Each row is where one point has got to under a steady rotation. How many ticks took it there?
The counts run from 0 to 256.
-28 -9 -8 12 -3 -21 -23 -17 -22 -26 -5 -29 6 -5 1 -22 16 16 -13 0 3 10 -9 3 -7 0 17 1 -2 -10 5 -19 -12 40 -> 129
-14 -13 17 -12 -15 -14 19 3 0 -34 -19 -10 -21 2 -11 -1 8 20 -10 14 5 13 -5 -7 -10 -2 5 40 13 -15 11 -1 -27 7 -> 224
-22 -14 -1 34 2 -3 -28 -4 -25 1 13 -11 -1 -36 -3 -26 10 3 -6 -2 12 20 -1 2 17 1 13 -1 -3 -14 9 -3 -33 12 -> 154
-4 -36 -19 8 9 -5 -1 15 18 -8 22 -27 -23 -6 21 -16 -8 -1 13 6 -12 15 14 -12 33 9 3 -6 -17 2 17 2 1 -22 -> 18
-8 -18 16 4 -8 -11 14 19 -31 -24 -5 0 -7 -17 -20 -16 10 0 -23 15 15 25 -9 -16 -9 3 1 27 10 -25 2 -5 -33 6 -> 63
-16 -18 -21 -10 -3 -17 4 2 16 -35 -10 -27 -24 0 13 -17 7 22 -8 1 -11 24 9 -12 5 4 9 19 1 -26 21 -11 7 -8 -> 197
-4 -19 14 14 19 -3 -14 -6 -10 1 -10 2 14 -54 11 -25 14 3 -2 21 -4 -3 5 -6 21 6 -16 -18 1 15 -11 -5 -28 -6 -> 149
-9 -33 -15 0 9 -5 4 7 25 -10 19 -25 -22 -5 21 -13 -5 4 14 12 -15 5 16 -7 33 4 -8 -3 -26 5 6 -1 1 -24 -> 17
-16 -16 -19 -17 11 -23 -1 2 0 -38 9 -26 16 12 3 -7 15 21 -29 3 -9 11 4 -3 -8 -16 12 1 -6 6 2 -24 21 21 -> 104
-12 -16 27 2 -19 8 14 10 -7 -14 13 8 10 4 -22 0 23 9 -14 20 9 -5 -19 2 -5 -29 7 32 -3 1 -15 13 -33 8 -> 251
-6 -12 5 14 -14 4 2 6 -13 -23 13 -7 26 7 -15 -15 34 12 -33 -4 3 8 -20 -9 -14 -26 22 18 14 -1 -3 0 0 21 -> 96
8 -22 -3 11 29 -13 -13 11 -10 -22 31 -36 3 11 9 -3 0 8 -8 2 -3 4 6 -17 24 0 14 -10 15 37 6 -1 6 10 -> 112
-25 -13 1 -15 -5 10 0 -13 38 -16 -12 -13 10 -26 9 -14 14 31 3 9 -11 -10 19 20 11 -21 0 10 -25 11 11 0 8 -17 -> 167
1 -16 11 24 -8 -1 -13 -13 -16 -10 -13 -3 31 -22 6 -29 34 7 -20 11 -5 -12 -17 -12 -8 -5 0 -8 19 8 -21 -7 -16 24 -> 123
-23 -14 -4 -11 -1 10 -4 -11 39 -13 -3 -17 1 -23 13 -14 7 25 3 7 -12 -5 17 22 15 -20 0 2 -37 9 12 -2 14 -13 -> 168
-11 -7 10 -7 -13 3 9 0 0 -31 -4 -1 30 7 -9 -14 39 24 -30 10 -6 -6 -18 0 -14 -30 10 17 10 3 -18 1 -3 17 -> 98
-16 -17 0 -21 -12 -16 23 -2 19 -37 -23 -20 -19 4 6 -9 2 24 4 25 -6 3 3 0 1 6 -7 24 -8 -19 6 -7 -18 -3 -> 40
5 -17 -3 35 10 7 -15 15 -4 1 20 -10 -13 -25 9 -25 12 0 1 -3 -4 23 2 -19 31 4 11 2 18 -2 14 17 -16 -28 -> 180
19 -23 24 16 13 5 -5 2 0 -9 15 -16 19 1 11 -7 16 6 1 19 -4 -22 -8 -12 23 -5 1 -13 16 47 -21 13 -18 7 -> 116
11 -34 22 -4 15 -7 14 29 -14 -7 7 12 -3 -25 -7 -4 3 -10 -15 36 2 5 -2 -20 14 -2 -21 4 -3 12 -16 -6 -28 -6 -> 242
24 -33 24 5 -2 9 21 18 -4 -12 -16 10 3 -37 -5 -23 6 -12 -16 24 1 0 -4 -26 -2 9 -20 8 5 6 -9 -6 -10 -11 -> 56
-33 -4 1 16 -18 11 -17 -16 9 -11 6 -21 2 -18 -6 -19 14 23 -5 -15 11 12 6 21 4 -22 29 20 -11 -6 30 6 1 3 -> 162
10 -28 3 -18 27 -9 13 30 -3 -29 7 -5 14 -22 -4 -3 2 5 -32 13 -7 15 14 -23 4 -9 -9 1 0 26 2 -17 19 -14 -> 80
6 -29 -12 18 14 -6 -6 19 4 -13 13 -25 -16 -13 20 -23 2 -1 6 2 -11 19 10 -25 29 15 4 0 18 5 20 7 -4 -33 -> 20
-2 -21 8 33 -28 29 2 -5 17 6 15 -1 -8 -16 8 -34 26 -1 8 7 1 -3 -15 -1 22 -7 9 13 -12 -12 -3 24 -15 -9 -> 185
4 -20 7 17 20 0 -25 0 -10 -4 -7 -14 20 -52 8 -26 6 0 -12 3 -5 6 12 -12 10 9 -3 -19 8 25 8 -10 -2 -4 -> 147
2 -24 16 9 12 13 -19 -8 18 -3 4 -25 12 -28 14 -8 -5 6 9 8 -1 -18 14 9 21 -1 -2 -12 -27 46 5 -7 9 6 -> 143
-2 -11 18 -6 18 -1 -12 -12 14 -19 -13 -29 20 -22 8 -4 4 28 1 4 -6 -13 16 4 10 -5 5 1 15 47 17 0 0 -5 -> 140
-32 -1 -4 8 -15 9 -18 -15 9 -19 -3 -21 9 -23 -4 -19 18 27 -6 -17 3 12 9 17 -1 -19 27 23 1 -2 33 4 2 -5 -> 163
-1 -23 4 -4 -4 -6 11 12 14 -33 4 -38 -29 12 3 -3 -16 10 6 0 5 14 15 -7 5 9 15 27 -10 5 33 -4 7 -4 -> 44
12 -32 27 -25 8 8 19 15 26 -22 -9 -4 2 -13 -4 5 -3 7 -11 23 -4 -10 9 -12 -1 -12 -16 18 -15 35 4 -8 13 -11 -> 234
4 -25 4 -4 1 -7 10 15 11 -33 -3 -36 -26 5 2 -3 -12 9 1 0 2 18 17 -14 3 12 14 27 10 9 35 -3 8 -10 -> 45
-13 -17 25 -13 -18 -4 21 3 14 -31 -11 -10 -22 11 -9 6 1 20 1 24 7 -4 0 6 -3 -11 2 44 -10 -2 10 3 -22 8 -> 226
